A single turn carries every row of the set below to another of its rows. Some are shown first; where does it send the rows asked next?
Bup: -3  1  25  1  2  20  7  -7  22  -7  -13  -11  -11  32  16  37  -12  13  28  -14  -22  -10  0  -7  22  15  12  13  2  -19  -7  -21  -9  -10  0  9  31  -9  1  13  -9
mam: -6  13  -14  9  17  -26  13  -43  -16  5  -17  -23  -11  -15  3  -21  -29  29  17  -32  -19  23  4  -28  -12  7  0  -7  -1  27  -14  -10  9  11  10  10  15  19  5  -26  17
komo: 16  0  -31  1  40  -1  17  -23  -29  25  7  -40  5  -6  -24  -22  -2  15  15  -10  -25  14  -6  9  23  30  -15  -1  -6  -5  -28  -21  5  11  14  19  2  -14  24  -20  -3
Nim: 36  15  -53  23  30  -5  -4  -20  -7  33  12  -17  0  2  -8  0  -4  9  18  1  -29  11  17  2  -6  7  -20  -12  11  0  -31  0  -7  10  17  16  -8  -10  20  3  -14
Bopu: 35  6  29  7  23  6  10  -14  15  -28  14  -31  -7  7  -12  6  14  16  10  4  -17  6  -27  -43  -8  12  7  -11  -30  -2  21  0  -20  1  37  11  0  -14  10  -5  16
voret: 18  -15  24  -25  -11  3  -39  -9  -1  14  14  16  -10  3  -9  3  30  18  -10  -11  -26  2  -14  54  5  3  0  28  0  -1  -12  6  18  8  41  -3  -2  7  13  -5  4
sed: 30  12  26  -6  11  20  0  -35  31  -25  6  -17  1  26  -25  1  -9  8  19  -11  -23  13  -7  -17  10  -1  -5  -4  -18  -6  26  29  -25  -4  38  12  18  -3  3  -3  8
Davar: 6  -7  -6  3  8  -44  35  -27  5  -48  -16  -24  28  -9  -25  11  -23  6  16  16  -2  0  6  4  9  34  -5  -17  -21  0  -8  -11  22  14  24  -9  -8  21  24  10  15
ked: -42  1  -10  2  32  -5  4  -34  15  -16  46  -1  3  15  -9  10  -3  4  18  15  7  -4  -21  -20  9  -14  12  7  10  14  -25  23  -20  -25  27  13  1  14  12  23  19
makiv: 16  1  8  -19  -19  -8  -23  -6  11  -1  8  26  -15  -8  1  10  24  32  -12  -27  -26  27  -4  14  -11  8  24  16  4  20  -3  -3  25  -1  25  4  -19  7  -21  3  -1
nodiv: -33  3  -21  -3  35  0  5  -28  -8  -2  39  -11  -13  13  -23  16  -2  22  12  8  25  -5  -19  13  40  11  -2  16  19  -23  -13  11  14  -12  19  8  17  14  14  30  5
Kuv: 1  -12  -7  15  -21  -34  -6  -15  26  -47  14  -11  32  1  -5  26  -11  10  9  16  -13  -17  7  12  8  6  -1  0  -10  3  -60  -8  -7  -6  30  -5  -3  30  22  12  22
nup: -27  4  -28  3  45  -13  -17  -19  -10  -29  6  12  -6  17  -10  12  -2  16  4  -4  38  -5  -13  -11  -7  -6  -7  5  14  2  23  17  5  9  44  -14  -1  15  23  4  15
gif: 22  -12  5  -2  -2  -2  -8  -27  -3  7  -8  2  -21  -1  -9  16  28  4  0  42  -50  7  -16  9  -28  -4  11  20  -15  23  8  -18  23  2  13  15  -16  7  -1  21  7
Sano: 22  5  -19  -4  -12  -3  -4  0  -33  14  4  27  8  2  -32  -14  -18  1  -10  22  -12  22  -48  -13  -17  22  -12  -7  -23  17  10  -5  4  24  8  2  -20  -7  18  4  6
gapa: -6  -13  3  11  -15  -27  5  -10  25  -55  -8  -4  29  6  -2  18  -1  13  2  -12  2  -22  12  21  28  12  -5  -2  -10  19  -51  -15  -4  2  30  -7  4  17  26  -2  22
vuvor: 15  -3  -12  2  -36  -1  -20  3  -23  27  5  15  -16  9  -20  10  -12  18  -20  23  -13  -4  -49  12  9  20  -16  20  -10  7  -25  -27  10  8  -9  0  9  5  15  15  21
niv: -24  8  -33  9  36  10  7  -25  21  -7  29  2  -5  28  -23  27  -6  23  -6  11  15  7  -8  -3  22  10  7  6  15  7  -20  20  -3  -29  18  14  -4  2  -10  35  5
Tigef: 18  -3  -24  16  -1  -21  7  -12  10  -39  15  -20  24  -7  -27  16  -12  8  5  31  -6  -8  11  35  15  28  -21  -12  -13  -10  -35  3  13  15  25  8  2  21  31  28  -9
rikam: -35  -6  -28  0  41  -11  0  -27  -23  -29  2  -8  -15  13  -21  17  -10  33  -5  14  25  0  -26  -23  4  15  1  21  2  -8  14  -7  26  -1  25  0  6  26  2  11  20
Marip: 3  1  -13  1  0  22  -23  20  -8  -13  4  -18  7  17  15  10  -11  42  -6  -6  -28  15  -5  1  -13  15  16  -6  -16  -46  9  9  -11  -7  27  -14  19  21  2  7  -2
Luvet: -11  -6  3  6  -7  -37  7  -17  24  -57  -14  11  29  -5  -14  12  -20  18  6  -23  2  -8  14  11  19  19  -9  -18  -12  14  -31  1  5  8  35  0  -3  23  28  -6  -2
zufef: 12  -11  -15  16  20  0  -22  -30  0  25  -11  -21  7  23  6  9  -16  19  -3  1  -35  -10  -1  0  -9  0  -9  16  -7  12  -65  -10  -19  -9  29  2  4  5  13  -29  34
ren: -39  1  -14  13  43  -1  12  -24  -17  5  10  -11  -2  26  -13  26  -10  18  0  14  42  1  -17  1  1  16  15  0  13  -28  -14  4  18  -1  16  -16  -5  14  6  18  15
bili: 5  7  -14  -2  37  -19  15  -42  -13  34  -25  -51  4  3  -17  -14  -24  1  21  -15  -18  12  -1  7  -5  15  -9  -8  -1  1  -8  -11  3  5  12  -14  9  9  26  -24  26
tegod: -11  9  20  -16  -16  -16  13  -17  -6  23  -1  31  6  0  -17  -20  -20  -20  17  -9  -8  6  -45  -7  5  5  -4  -16  -9  40  1  -3  -15  10  -2  -5  -6  -9  38  -3  14
gamo: -32  -9  -12  -3  52  3  -7  -24  21  -24  10  -3  -1  30  -19  20  8  1  0  9  14  -22  -26  -6  16  -3  -5  18  4  29  -7  6  -19  -23  38  -2  1  1  22  7  33
zutov: -45  -7  -8  1  54  2  -9  -12  -6  -34  16  18  5  15  -18  8  2  19  -6  -5  26  -7  -30  -23  -1  11  0  5  -3  18  -12  9  -6  -2  45  12  -9  2  23  -9  1
mulun: -17  -12  37  -29  3  1  6  -30  2  13  -26  -14  -11  -1  -20  -2  21  -4  4  -8  -33  10  -20  43  4  7  16  13  -12  26  12  -16  22  -6  7  -3  5  9  10  0  11
vanu: 2  6  4  -16  -28  -14  9  -10  15  19  -10  31  -1  10  -19  2  -23  3  -5  -18  -19  12  -38  -16  17  14  4  0  -7  46  -7  -15  -11  -18  -9  -5  -9  -9  4  5  26
Lar: 28  6  -19  2  -28  -13  -18  -2  -31  29  14  14  -4  6  -13  -2  -9  -5  3  31  -3  0  -42  3  -14  1  -14  6  -4  -1  3  -11  3  25  1  -20  -5  3  29  18  26
taz: 16  4  -10  -19  -3  -4  -2  -10  -12  12  -15  23  0  6  -39  -19  -15  -14  -2  3  -12  6  -43  10  13  15  -30  -2  -16  38  30  -3  -4  15  8  -4  0  -12  37  2  15
suzam: 22  12  -26  2  19  -25  -17  -23  10  8  -17  1  -17  -1  4  2  -17  33  7  -57  -12  4  17  -11  6  9  -20  4  17  26  -17  -6  2  7  30  1  10  1  13  -29  10
rifus: -4  11  44  7  1  32  9  -28  22  -13  -1  -3  -2  28  -3  6  -18  10  28  -18  -16  6  0  -4  18  4  5  -5  -9  -9  -4  18  -20  5  14  27  33  -6  7  4  -19
ruvog: 21  7  27  20  28  6  -4  8  3  -11  5  -32  -20  -2  5  16  18  16  6  8  -7  -19  -26  -14  -23  8  -3  -24  -22  -10  20  -5  -15  13  32  -5  16  -2  42  5  3
nevi: 10  -5  -8  19  9  -24  35  -15  -4  -36  -1  -29  30  -3  -18  8  -6  0  11  29  10  -5  11  29  14  32  -7  -24  -18  -5  -27  -8  17  26  17  -6  -6  10  31  18  7
zok: 2  -1  -10  3  -6  -39  27  -26  12  -62  -17  -3  29  -5  -13  -2  -16  10  12  -11  8  6  22  9  16  12  -6  -20  -12  14  -2  5  13  17  28  -12  -3  23  21  3  16
biz: 0  -6  23  -25  11  10  5  -15  -5  17  -4  11  11  0  -30  -10  23  -4  1  -12  -31  32  -14  38  -3  18  15  -5  -13  6  6  3  18  7  22  11  -30  -11  9  -4  -26
koto: -1  -19  42  1  -5  11  -17  -21  -14  26  3  5  -2  9  3  7  27  3  -7  28  -28  0  -22  36  -30  -3  17  12  -17  7  -29  -1  14  14  23  0  -12  8  14  0  8
pura: 17  -5  -31  25  -18  -15  2  -10  16  -50  17  -15  32  5  -11  16  -4  17  -3  28  -9  -2  18  22  9  14  -7  -6  -13  5  -50  2  0  7  23  4  -3  22  10  27  14
Tuv: 7  10  -6  -21  -50  -17  -15  -12  5  22  21  32  -5  6  -16  -8  -19  9  4  -22  -17  7  -36  6  33  -3  -6  12  6  19  -12  0  -10  -12  -1  -9  11  10  13  12  28
vut: 1  10  0  2  -45  2  -19  2  -9  41  15  34  2  14  -9  2  -23  15  -16  -7  -3  8  -35  17  5  8  -2  -3  2  2  -40  2  -5  3  -4  -9  -2  5  11  10  11
gumiv: 19  -1  -42  22  9  -3  -13  -37  -15  11  16  -25  -11  1  6  -10  -6  19  15  20  -48  -1  5  -10  -6  -16  -17  13  -1  20  -43  -7  -12  1  14  26  19  16  15  0  17
pudo: 5  -2  2  14  16  25  -20  18  -12  -18  -1  -28  -18  3  4  4  7  42  -15  3  -20  -8  -17  13  -8  15  -9  -12  -27  -19  19  5  -7  9  28  1  38  17  32  7  -8
saduf: 3  -2  0  -11  -11  8  -7  7  0  -13  13  -21  -1  20  32  20  -2  23  31  -9  -27  2  -2  -13  12  6  26  16  1  -47  3  -17  -11  -10  11  -13  25  10  0  12  10
ketil: -11  5  32  -18  -20  -24  -5  -27  9  13  -4  5  -18  -14  12  8  15  3  19  -14  -28  19  -8  10  -28  -13  34  6  6  23  6  -7  19  -1  8  -11  -6  22  0  10  11
Lif: 8  -7  -1  0  15  -10  -21  -19  -14  10  15  -1  4  3  11  -14  -3  27  10  -42  -15  -6  0  -1  16  5  -12  16  5  9  -58  -10  -12  11  40  8  10  -4  25  -45  20
Vugi: 30  0  -7  -17  -3  -6  -5  -23  -6  7  17  13  -6  -7  -14  -8  36  -8  20  10  -35  25  -2  20  -10  -12  7  4  3  6  28  7  16  15  24  9  -23  -2  8  21  -13

zok goes to -> Tigef
Tuv goes to -> taz
makiv goes to -> biz
Where do these go?
Nim goes to -> Lif
pudo goes to -> Bup
ren goes to -> ked

